Which row each row swaps with, under one turn or mirror
The rows were stretched afterwards, more along some directions than others.
budof: -1.118,-0.746,-1.730,-1.615,0.377,-2.388,2.492,2.867,0.423,-0.368,1.157,-0.115,-1.571,0.357,-3.105,-1.057
Menif: -0.584,-0.106,-0.842,-0.418,0.053,-2.027,2.069,4.276,-1.849,-1.971,3.433,-0.242,-1.642,0.220,-0.973,-1.490
Rivu: 0.054,-1.708,-2.448,-1.533,-1.988,-2.183,1.292,0.985,-0.763,0.819,2.692,-1.707,-2.290,-1.075,0.021,-1.293
Relo: -1.404,2.091,0.964,-0.350,-0.836,-0.534,0.250,-0.550,-0.236,1.229,-1.448,-3.677,0.674,-1.129,1.243,-0.302
pusep: -0.789,-0.377,-1.300,-1.530,0.847,-0.977,0.907,1.548,1.003,-0.435,2.829,-1.294,-2.648,-2.381,0.615,0.417
Pazom: -0.587,-2.713,-1.042,-0.690,0.009,-1.867,0.772,2.024,-1.564,0.511,1.344,-0.369,-1.050,-0.355,-1.909,0.107
Nas: 0.441,0.321,0.070,1.039,0.722,-0.183,-1.387,0.396,2.136,2.304,0.496,2.093,-1.155,-0.761,-0.427,0.399
zutot: 1.970,-0.540,0.686,2.820,0.721,0.220,-0.618,0.602,1.645,0.552,0.591,4.579,0.326,-0.346,-2.281,-0.307
tal: 2.914,1.090,-0.834,0.983,0.463,0.822,-0.732,-2.277,-3.584,0.297,-1.622,-0.608,1.470,0.551,1.606,0.053
dodi: -1.395,-0.499,-1.208,-3.534,-0.134,-1.551,2.597,4.095,0.739,1.199,2.432,1.831,-2.940,-2.362,0.914,-0.010
Gedug: -0.793,1.540,-0.881,-0.581,-2.346,0.014,1.189,-1.547,-2.082,-0.269,-0.307,1.057,0.176,-2.267,2.493,0.819
vov: -2.754,-0.272,-3.469,-2.387,0.039,-2.119,1.750,3.470,0.518,-0.426,2.225,-0.333,-3.005,-2.766,0.590,1.234
Gelep: 3.066,0.259,-0.057,0.120,0.557,0.750,-1.516,-2.972,-2.279,1.475,-3.205,-1.217,1.729,0.706,2.134,-0.038
Vobav: 1.293,-1.327,0.012,1.585,1.068,0.193,-0.041,0.430,2.216,1.569,1.527,4.522,-1.099,-0.238,-0.653,-0.240
dol: -0.121,0.532,-0.839,0.132,-1.860,0.655,0.242,-1.630,-0.220,0.670,-1.408,-0.942,1.089,-1.528,1.704,-1.845
zenu: 0.878,0.210,0.012,1.668,0.385,-0.342,-0.438,0.578,1.728,2.344,1.573,2.556,-1.504,0.059,-0.615,-1.251
dapo: 2.775,0.924,-0.257,-0.925,0.756,0.694,-0.573,-1.947,-1.772,0.764,-2.851,0.618,1.605,-0.304,2.164,0.720
peb: -0.721,1.872,0.452,-2.091,-1.046,0.172,0.765,-2.483,-1.025,2.305,-2.929,-3.856,0.340,-0.149,2.119,-1.878
Vak: -2.029,1.823,1.369,0.679,0.011,1.424,1.081,-0.805,1.866,-2.428,0.238,1.870,0.273,-1.029,1.457,1.964
Linu: -2.124,0.929,-0.026,-2.594,-0.633,-2.672,1.092,2.907,-0.103,-1.958,3.948,-1.559,-3.297,-3.248,-0.575,-0.283
pom: -2.381,2.656,-1.479,-3.260,-1.811,0.504,-0.798,-1.411,-0.961,1.517,-1.620,-3.329,-0.426,-1.659,3.106,-0.083
Zus: -2.286,3.607,1.259,-0.575,-1.335,0.598,0.755,-1.426,-0.364,-1.366,1.054,-2.272,-1.462,-3.102,2.734,-0.142
fos: 2.516,1.071,-0.328,-0.377,0.850,0.024,-1.149,-1.138,-2.633,1.547,-2.385,-0.504,1.490,-0.614,1.914,0.337
buve: -1.604,-0.219,-0.384,-1.792,-0.965,-2.140,2.012,1.446,-1.688,0.232,4.053,0.191,-3.264,0.476,-0.704,-0.468
kema: -1.038,-2.138,-1.604,-1.309,0.498,-2.764,2.019,2.780,-1.189,-1.315,1.810,1.655,-0.154,0.885,-2.059,-1.005
fel: -1.017,-0.573,-1.489,-1.698,-2.403,-3.171,0.464,3.413,-1.262,0.658,2.951,-1.152,-2.799,-0.468,-0.961,-2.237
mep: -0.130,2.215,2.088,0.578,0.365,1.570,-0.616,-2.171,1.188,0.132,-1.532,-2.534,1.193,-1.927,1.566,-0.559
pifi: -2.074,1.670,-0.627,-1.343,0.359,0.021,1.602,-2.364,-0.066,0.658,-1.488,-2.199,-0.150,0.642,2.455,-0.577
Tuvag: 3.590,0.446,0.989,0.233,0.563,1.423,-1.008,-2.591,-2.097,1.480,-3.277,-0.505,2.167,1.229,2.234,-0.806
kinu: -0.918,-0.390,1.339,-0.057,0.004,0.623,-0.936,-2.022,-0.979,1.484,-2.437,-2.608,1.328,0.369,1.591,-0.715
Buvaf: -1.164,1.708,0.648,-1.543,-0.326,0.459,0.630,-0.258,-1.885,-0.944,-1.234,0.565,0.766,-0.253,0.979,-0.846
bala: -2.074,-1.036,-2.733,-3.290,-0.296,-2.505,2.509,1.389,0.350,1.434,2.381,-0.061,-3.583,-1.813,0.090,-0.170
Ved: -1.178,0.608,-0.453,0.718,-1.419,0.710,1.669,-0.836,-0.762,-0.485,-0.436,-0.346,0.072,2.429,0.095,-0.896
pifed: 2.760,0.343,0.138,0.119,0.756,0.627,-1.167,-2.238,-1.893,1.202,-1.834,-0.522,1.016,1.073,2.785,-0.484
Pituf: -1.216,2.449,0.509,-2.602,-1.159,1.876,2.010,-2.062,-0.412,2.288,-1.193,-1.240,-1.004,-1.252,6.040,0.925
rida: 0.862,-0.585,1.210,1.945,1.295,-0.726,-2.125,0.757,2.675,0.702,0.824,2.617,0.127,-0.008,-2.846,-0.731
nedig: -1.592,-0.040,-2.865,-2.927,-1.588,-3.466,1.605,2.794,-2.713,1.769,3.837,-1.201,-2.475,-2.284,-0.993,-0.767
sor: 1.505,-1.152,0.239,2.319,0.843,-0.812,-1.176,0.619,1.583,1.921,0.781,2.968,-0.269,-0.356,-2.401,-1.137

bala swaps with peb
rida swaps with tal
Buvaf swaps with buve
kinu swaps with Pazom
pifi swaps with budof
fos swaps with Nas

